First come named turns, each shown by rows before and after it. For each pair of rows after them, which turns, in which order, take the first row to the second? The first pair is done for you.
rad:
[ -3   0   4 -22   7 -11  13  11   3  -6  -1  18  16 -10  22 -17   3 -19
  13  -1  -9   0   6 -11  12 -21  -5 -16  11  -6  11  -1   8   0  -6  15
  -3   8] -> [  1  -3  13 -17  -1  -6  18  15  -2 -13  -3  -2  12 -16  15 -19  12 -18
  10   0  -9   7  15  -7  20 -15  -3 -22  13 -14  -2  -2  -1   3  -2  15
  -1   2]
[-11   9  11   8 -13   2 -19 -18  -9   5  12  -6  -2 -12  13   4   4  -2
  17  14   2  19   1  -6   0 -30   6  -1   6 -19  15  22   2   8  11  -1
 -21  12] -> [-16   8  12   6 -12  -1 -22 -19  -5  10  11  -2  -6 -15  17   2   3  -1
  14  14   6  17   3  -4   2 -32   6  -2  10 -12  18  14   4   7   9  -1
 -14  11]
[ -3  14  11   0   6  -1  -5  -6  -9 -23  -2   9  -7  -7   6  -6  14  -2
  -2  13   6   6  12   3  14  -5  -3 -16  13  14   1 -21 -12   0   1   1
  11 -16] -> [  9  16  14   7  -2   2  -4   0  -9 -36   4  -1   0   2  -3   3  11  -3
  -1  11   0   9  11   0  10   0  -2 -10   0   3  -8  -3 -19  -1  11   3
  -5 -15]
Vaf:
[ -9  -1  -9  -9  18  -4   7   4   2   2  -9   7  19 -25   9 -35   8   6
   3 -15   4 -12  -3   8 -14  -6 -24 -12  14  -1  26 -31  20   1 -16  27
 -18   0] -> [ -5  -8 -16   0  19  -6   5   0  10   5  -8   9  15 -18   1 -31  10   7
  -4 -18   7 -18  -8  16 -21   1 -25  -5   9  13  26 -36  17  -3 -13  20
 -15  -6]
[ -3  18   6  -3 -25   6  -5 -16 -14 -13  10  -3  -7   2   4  10 -10  23
   5  21  -4  29  -7  -6  -6 -15  10  -1   8 -14 -16  23   8  -5  25  -7
  -9   3] -> [  4  21   9 -12 -18   4  -3  -8 -12 -22   5   2   3   1   6   9  -7  18
  15  14 -11  22  -9 -11  -5 -21   1  -4   8 -12 -13  20  10  -8  22   3
 -18  10]
[-24  18  11  -5   1  26  -6 -24   0 -24  13  -6  12   8   6   6   4   5
  12   2 -12  12  14  12  -3  -5   3   3 -24   5 -10  -6  -7   9   6  -5
   4   4] -> [-23  19  10  -7   1  27  -6 -21   0 -25  13  -4  14   6   7   7   8   5
  11   2 -12  11  14  10  -2  -8   0   2 -22   4 -11  -5  -8   9   3  -5
   2   6]
Bet:
[ 12  32  14  -3  13   5   1  16  12 -31  -1   4  14   6  -2  12   8   0
  14  -4  -8  -3  -3  -8   1  -2 -19  -5 -10   4 -13  10  -4  -6   8   2
 -28  -5] -> [  2  12  22  -6   6   7  17  21  -6 -21 -12 -18   7 -15  12  -3  13  -5
  10  -8  -7   5  15  -8  18  -3 -10 -26  11 -13 -10  -2   0   5  -7  10
   0  -4]
[  3  37   2  11  19  -2 -16  -8  15 -20  12  27  13  20   2  18   3   2
   3  10   1  -1 -15   5  -6 -12 -13   9 -15  28 -11  -2   1 -14  23 -13
 -23  -5] -> [-12  32  20   4  19   6   3   1  -8 -24  -6   1   1 -15  26   0  21  -7
   4  16   2  14  12   7  24 -21 -11 -31  17   4 -14 -25  -1   2   6   1
  14 -12]
[  6  18  -8 -12   8  -5  -9   4  -2  -2  -2  23   7  15  14   3  -8  -6
  14   5 -13  -6  -5  -8   9 -19 -16   4  -9   3  18  -6  10 -16   0   2
 -13   6] -> [  0  16   0 -16   9  -4  -4   8  -9   0  -9  15   3   0  22  -6  -5  -9
  15   2 -13   2   5  -6  20 -23 -13  -7   2  -4  17 -13   8  -9  -7   6
   3   6]
[-12   4   0 -23 -10  -2   7  -4   4  -4   1  -6   5   8  26   8  -1  -1
   6  14  -5  16  -7  -3  -3  -2   4  16 -20 -24  13  25  10   3  -9 -18
   3   6] -> [ -9  13   4 -22  -9  -1   4  -2   5 -11   3  -3   8  10  25  10  -1  -2
   9  16  -7  18  -8  -5  -3  -6   4  16 -21 -21   9  25   8   2  -5 -20
   2   5]
Now pairs of rows:
(2 to 3 turns a pair)
[  1   6  -3  -9  -4  -2  -4   8  -6 -24  15   7   7  -2  -2   6  -9   5
  11  -5  -4   0   2  -7   9  -9  -5  -9  -9  -3  -4  11   1  -4   9   5
 -18   6] -> [ -1   4  -4 -13  -4  -3  -2   9  -8 -17  10   7   5 -10   5   2  -9   4
  12  -5  -5   1   3  -8  13 -15  -5 -16  -3  -8   1  10   8  -1   2   6
 -14   8] | Bet rad
[ 16  31  27   2   5  -2   5   5 -16 -29   4  -8  16 -10   3  11  11  -5
  15   8 -10  20  11 -11  23  -8 -19 -14  -2  -4  -6   3 -13  -3   8   7
  -1 -10] -> [  1  11  16 -11   7  -5  13   3 -25  -3 -10 -14   9 -21  14  -7   1  -5
  12   1 -10  16  17 -14  27 -10 -10 -22  12 -18  15   0   5   5 -11  13
  12  -2] | rad Bet
[-16  12  -2 -13   7   0  -9  15 -11  -2  12  16   5  18  -8  -7  20  -9
  14  -1   8 -15 -10  13  -3   5   1  10 -11  31  -8  -2  -3 -21  22 -10
  -8  -4] -> [-31 -11   1 -10  -6   3  -3  16 -26  12   5  -5 -13  -1  -1 -18  22  -5
   5   2  15  -3   4  20   6  13  14  -5   3  12  -7 -12  -4  -3  12 -11
  22  -6] | Vaf Bet Bet
[  4  14   6   3 -10   0  -2   1 -17 -13  10   0   1  -4   6  11  -9   5
   0  10  -4  19   9  -3  -3  -6   3  -4  -6 -19 -16   9  -5   5   7  -5
   0   1] -> [ 14  19   5  -5   4  -1  -1   8  -6 -21   5   4  15  -4   6  11  -6  -2
   9   1  -9   2   7  -9   0  -9 -11  -1  -7  -7 -12   6  -4  -4   4   4
 -14   4] | Vaf Vaf
[-15 -19  -9  -1   4   2  -3 -13  -6  22   8  -1  -7  -1  10 -12  -7   4
 -13  16   4 -13  -3   8   7 -15   6  -5  19  -1  18 -10  20  11 -12   2
  16   6] -> [ -7 -14  -6 -11  16  -2  -1  -6  -1  15   5   6  10   1  15 -12  -7  -2
  -3   8  -4 -25  -3  -1   8 -22  -7  -8  15   4  22 -13  23   2 -15  11
   3  11] | Vaf Vaf Vaf
[ 16  -1   0 -15  10   0  -8  15   7   5  -5   8  15  -7 -11  -7  -2   3
   7  -5  -7 -15   1  -3   9 -15 -13  -2   0  -3   5  -8  16   3  -1  13
 -17   2] -> [  5 -17 -10   7  -7   1 -13  -1   7  21   3   0 -11  -5 -23  -3  -3  15
 -15   4   9  -5  -1  13  -2   1   4   8  -1   5  -5 -10   5   6   5  -5
   2 -10] | Vaf Vaf Vaf
[ -2   7  -7   2 -17  -2   3   1  -7  -1  -3   3 -10  -3  -2  12 -19  10
   1  -1   0  17   9   1   5   9   6   3  -2 -28   0  17   3  18   6   0
 -12   1] -> [ -6  21  -2  -7  -3  -5   0   0  -5  -3  -6  22  -9  -9  13  12 -11   5
   7   3   4  14   7   2  13  -7  -1  -3   5 -18   2   3   7  16   1  -1
  -8  -3] | rad Bet Bet
[-15   5   5  -5  15   4   0  -4  -4  -8 -18  13  20  -7  12   5  -1  14
  29 -29 -20  11   6  -6   2  -5  -6 -17  15  -9  11   4  14  -6  12  16
  -3  -8] -> [-11 -16  -8  -2   6   1   2  -9  -2   9 -17   2  16   3  -2   6 -10  18
  17 -37 -18   6  -1  -4  -9   8   4  -3   5 -13  15  17  14  -7  13   9
 -10  -2] | Bet rad Bet
[ -7  -7  -6  -8   0   8  18  -3  -8  12 -10 -17 -16 -16   5  -9   1   1
  -4  -7  -3   9   6  -3   9  -3   5   1   5 -16   2   1   9  19  -8   4
  13  -6] -> [ -1  -2  -4 -14  17   7  19   5   0   4 -15 -10  -4 -15   5 -10   5  -6
   5 -20 -10  -4   5  -8  11  -9  -6  -1   0  -6   5  -3  12  12 -10   7
  -1  -2] | Vaf Vaf
[  3 -33  -6   7  15   5  -1 -17  23  17   5  -8 -12  -5 -10   6  52   0
 -17  -3   2   2   6  25 -17   8 -14   9  -3  30   3 -20 -21  -3  -3 -18
  19  -6] -> [  3 -23 -12   0  20   0  -7 -22  31  23   6  12  -6   3  -6   6  42   3
 -14  -5   0  -5  -4  20 -23   0 -19  18  -8  34  15 -11 -11  -5  -5 -16
   8  -1] | rad rad rad
[  4 -14  -5   5 -23 -12  13 -11  -7  11   7  -2  -3  16  -5  -9  -8   7
  -9  -3  10 -15   4 -21  -2  -1  -3  23 -13 -10  17  22  -4  -6   1  -5
 -10  -6] -> [  6 -19   3   9 -28  -6  17  -8 -11   7   5 -14  -7  12  -9 -12  -2   7
 -11  -5  12  -8  12 -17   2   2  -2  19  -9 -16   8  17  -9  -4   2  -6
  -2 -13] | rad rad rad
[ 11  14   5 -11   7   3   0  20  -1 -14  -9   6   7 -15  13  -4  13 -17
  17  -3 -16 -18   3  -8  15 -15 -14  -6  13   2  -8   0   3   3  -6  13
   4   0] -> [ 18 -11 -14  -5  -6   1   5  18  -3  -2  -4 -13   8   3  -9  -4  -1 -12
   6 -19 -19 -19  -2 -13   0   7   1  14  -7 -16  -3  26   6   0  -1   9
 -10  11] | Bet rad Bet
[-16  15  17  -7 -10   4  -7  -5  -8  -5   8   5 -13  -6  15  -4   6   0
   4  17   3   9   0   3   2 -13  -4 -17  18   9   0  -8  -1   4   4  -7
  16 -14] -> [ -8  -9   7   5 -30   5   1  -2 -15   3   8 -24 -13   5  -7  -4  -4   4
  -2   4  -3  18   1  -2  -3   9  10  -8   3 -17  -4  15  -7   5   8  -7
   6  -9] | Bet rad
[ -8  12 -30   7 -15  -3 -34 -21   3  -3  21  11   8  -4 -18  11   9  -3
 -11   4 -13  -8 -19   2  -7  -4  -6  14 -40  22   4   9 -16 -19  26 -11
 -12 -12] -> [-21  14 -24   9 -32   0 -33 -29 -17   5  23   9  -4 -14  -4   9   5   5
 -15  22  -7  15 -14  -2  -1  -7   5   2 -31  -7  -1  16 -15  -6  28 -13
   4 -11] | Vaf Vaf
[ 15   3 -12  -7  -4   7   3   3  17  -7   0  -3  11   1  16  22 -24   6
  15   3   0  -7   5  -3  -2   2   6  11 -19  -7 -15  12   7  10  10   6
  -2   7] -> [  9 -12 -14 -11  -7  10  10   4  11   1  -6 -14   7  -6  17  14 -24   6
  12   0   0  -2  10  -3   1   3  13   6 -14 -17 -13   9  10  15   5   6
   6  10] | Bet Bet Bet
[ -5  31   2 -17 -13  -4 -11  10   5 -18  -8  17  19   1   4   1  -3  -4
   2  -9   3  30  -2 -29  12 -11  -7  12  -2 -17   3  29 -11  -3  14 -27
 -33  15] -> [-26  14  -8 -27  -2  -5 -11   2   6  13 -22  26   6 -15  25 -18  -4  -6
  -9 -10  11  22   4 -22  18 -19  -5   2  18 -10  27   0   9   4  -6 -29
  -6  15] | rad Bet
[ 16   0   2 -17  -2   8   7  18 -11  -9  -1 -11  16  16  -6  -7 -10  -2
  10  -2 -16  -6   7 -13   1   1  -8   4  -3 -32   7  19   4   1   1  10
 -20  14] -> [ 18 -17 -10   1  -6  12   1   8   5   4   4 -14   4  24 -28  -6  -9   4
 -11  -4   1 -12   2   9 -13  24   2  22 -13  -6   0  10  -4  -3   7  -7
 -13   3] | Vaf Vaf Vaf
[  2   4  -8  12  -9   0  -4  -9   7   0   3   7  -7   4  -7  16  -3   3
  -8   5  -3   3  -4   5 -14   3   8   8  -8   5  -9   5  -6  -5   7  -3
   1  -8] -> [ -9   2  -2   3  -6   4  -2  -8  -2   3  -4   8 -11 -10  10   5   3  -3
  -9   7  -1   5   1   8  -1  -6   6  -9   8   5  -4 -12  -1   2  -6   0
  15 -11] | rad Bet Bet
[  1  20   3  -2  -2  -8 -17 -13  12  -3   5  22  -7   3   3  12  -8  10
  -2   4   3  -8 -16   9  -8 -12  -4  15  -1  16   7   0   9  -8  -2  -9
 -12  -3] -> [-15   4  10  -4  -7   0  -2 -13  -6   5  -5  -2 -16 -20  14  -3  -3  10
  -8   7   6   3   5  12   6 -12   8  -6  20  -4   5 -13   9   7 -16  -3
  17  -5] | Vaf Bet Bet
[-19   7  32   8  -7   1  14  28 -11 -12 -12 -11  20 -16  19  10  10   3
  10  -6   3   8  27 -12   5 -11  -4 -24   5 -11 -17   0 -10  -4   7   6
  -7   6] -> [-24  19  17  -6   6 -10   0  18  -1   3 -10  23  24  -8  29   9  -6   6
  14  -3   6  -8  12 -19  -3 -27 -12 -15   2   3   5  -1   9  -7   4   5
 -18  14] | rad rad
[ 11  -4   4 -17  12  -2   8  25   4 -19 -12 -24  12  -7  -6  -8  10  -9
   7 -17  -7  -3  14  -9  17   2 -16 -10   7  -7 -10  -5   8  -2  -4  13
  -4  -6] -> [ 20 -14 -14 -15  11  -5   3  19  15  -8  -8 -16  16  13 -21  -5  -2  -4
   1 -24  -6 -13   0  -9  -1  11 -14  11  -9  -5  -1  10  13  -6   1   9
 -21   2] | Bet Bet
[ -7  -7  16  -2 -11   3   4  -5 -10   7  -1 -13  -4 -15   5 -10   3  -3
  -2   4   6   8   6  -2   4  -1   5 -13   9 -14   0  -3   2   9   3   6
  13  -3] -> [ -7  -1   2  -3  -1  -3 -10 -14   8  18   6  15  -8  -5   6  -6  -5  -1
  -5   7  13  -7  -7   3 -10  -1  -2   3   3  11   9 -10  13   2   4  -5
   6  -3] | Bet Bet rad
[ -7 -23 -14  -3   1  -6   7  -2   0  15  -5   6  10   3   2 -12 -19   4
   6 -11 -11 -14 -13  -4  11   7  -3   8   5 -14  14  13  14  -1   6   6
  -4   8] -> [  2 -16  -9  10  -5  -1   2  -1   5   2   2   0  13  14 -13  -1 -16   6
   5 -12  -8 -13 -16   0   4  12  -1  14  -7 -11   0  20   1  -2  19   3
 -16   7] | rad rad Bet
[-23  17 -16 -11  -3 -10  -1 -19 -30  17   5  11 -10  -8  29 -13  -9  -6
  -6  23  12  22  -6  -6 -16 -11  14 -13  17 -14  20  -8  38  18 -17   2
  24   5] -> [ -2  20   6 -11  -7  -1  15   5 -39 -17   1 -22  11 -12  22  -9   3 -15
  10   9  -7  31   8 -19   3  -7   5 -31  15 -35  -1   3  21  19 -14  21
  10  10] | rad Vaf
[  9  -3 -16   5 -14   3   5 -10  -5  12  15 -26  -5  20  -6  19   1  11
  -5   7   9  15 -10   2 -13   9  22  22 -13 -18 -22  10 -16   1  13 -15
 -15  -5] -> [  8  16   5   2 -10   5   9  -4 -11  -7  13 -27  -4   0  14  20  18   1
   7  16   7  27   2   3   7  -3  14  -2   5 -18 -34  -5 -22   7  13  -6
  -2 -14] | Bet Bet
[  7  -6  -7  -7   2  -7   5   0   1   4   0  10   4  10   3   3  -8   1
   4  -8  -3  -8  -8 -10  -5   2   0   2  -5  -6   2   1   3  -6   3  -1
 -15   8] -> [  2   3   3 -10   9  -3   6   1   1   0  -3  11   2  -5  14  -2   0  -3
   9  -1   0  -3  -1  -5   6 -11  -5  -9   7   2  -4 -18   0  -1  -1   1
  -1   2] | Bet rad
[ -1  18   3  -5  10  -8  -9   1   3  -3   6  31  13  -8  19   1  -5   4
  12  13 -11  -7 -11  -4   1 -12 -10   6   1   7   8  -5  -6 -17  -6  -1
 -18  -2] -> [  0   7  19   5  -5   2   7  14 -17 -11   1  -8   8 -20  16  -5   5   2
  12   9 -14  11   9  -2  18  -2  -4 -10  13 -18 -10  -7 -20  -2 -10   7
   1  -6] | Bet rad
[-19  -8  22  22   7   5  -8  20  -7  21  -4 -19 -14  -6   1 -13  26 -10
 -20  26   0  26  13   0   4   8  12  -7  16 -10   2 -15 -12   4   2  15
  38  -2] -> [  1  17  13  30  12  -4 -27  15  13   8  14   6   4  33 -17  10  16  -2
 -15  26  -1  17 -16  -5 -21  12   5  26 -17  10  -2  14 -14 -12  28   5
  -6   1] | Bet rad Bet
[ -1  -6   3  24  -1  11 -10 -13 -21  21   8 -34 -21   0 -18 -13  13   0
  -3   5   2   2  13   2   1  32   4  -3  -9 -10 -11 -12  -2   4  -7  -1
   2  -3] -> [  6   9  12   4  15   7  -1   2 -23   5   1 -26   3  -8   0 -17  12 -10
  21  -3 -16  -3  14 -17  15  13 -10 -18  -4 -24  -1  -7   7   3 -13  19
 -15   8] | Vaf Vaf Vaf
[  7   9   2  11  -8   9  -1  -5  -7 -12  14 -11   1  11 -10   7   3   7
  -1   5   0  14   1  12  -5   5   7   7 -11   7 -13  10 -23   3   8  -1
  -4  -7] -> [  8  21  11   0  -3   9  -1   0 -15 -20  11  -8   9   6   0   7   1   5
  10   3  -3  16   4   0   3  -7   1  -7  -8  -6 -10  11 -20   1   7   8
 -11   0] | Vaf Vaf Vaf
[ -9 -17  -6 -29  -7  -3   2  11 -14  41  -9   8   6  22   1  -7 -33  10
  10 -25  -8 -14   4  -5 -16  -2  13 -17  -2 -29  15  30  21   3 -15   1
  -6  11] -> [  5 -11  -3 -14 -13  -3  -5  11  -2  24   6   6   6  42 -21  10 -31  13
   8 -24  -7 -13  -5   1 -29  10  10   0 -20 -15  -3  45   8  -7   4  -6
 -23   6] | rad rad Bet
[ -9  13 -12   9   5 -22  -3 -16  10  13  -7  12   0  -5   3   2   5  -3
   3 -10   7 -24  -5   1 -24   5  -2   8  21  33  10   7  40  -3  -3   4
   0  25] -> [-10 -11  -5  18  -7 -14   9 -10  -5  16 -14 -23 -12 -18  -4  -8  14  -4
  -7 -13   8 -12  11   9 -13  20   9  -2  27  19   0   2  30   7  -8   4
  20  19] | Bet rad Bet
[-16   6  -6   0  19  -6  -7   1  14   5  -1  18  -8   1   1 -10   8 -10
 -12   8   7 -17  -6  14  -2  -6   3   5   7  32   6 -22  13 -10  -3 -16
   9  -9] -> [-20  -5  -7  -3  17  -4  -2   1   7  12  -6  11 -11  -5   2 -17   4 -11
 -16   2   6 -17   2  11  -2  -5   8   1  12  25   9 -25  12  -6  -9 -15
  16  -8] | Bet Bet
[ 23  14   4  11   2  -1   1   7  15 -18   5   4  18  20 -17  12  13  -2
   4   4  -1 -11   0  13 -16   6 -11  16 -21  20 -15   3 -17 -15  14  -7
 -25 -15] -> [ -2  14   9  -8  19  -3   3   7  11  -1  -9  18   5 -14  15  -7  22  -6
   4  13   7 -13  14  17   3 -17 -17  -9  15  29   3 -33   0  -7  -9  -3
  14 -20] | rad Bet
[-10 -12   8  17   3   1   2   5 -13   4  -4  -6 -14   2  13  -9  16  -5
   4  11  14  12   6  11  -7 -10   8  -1  15  -6  11 -15  -8   2 -12  15
  28 -10] -> [  1 -21  -8  21  -2  -3  -3   0  -2  11   2  -7 -11  26  -2  -2  -1   4
   0   3  10   4  -8   7 -26   2  10  22  -7 -12  15  10  -3  -6   1  11
   2   0] | Bet rad rad
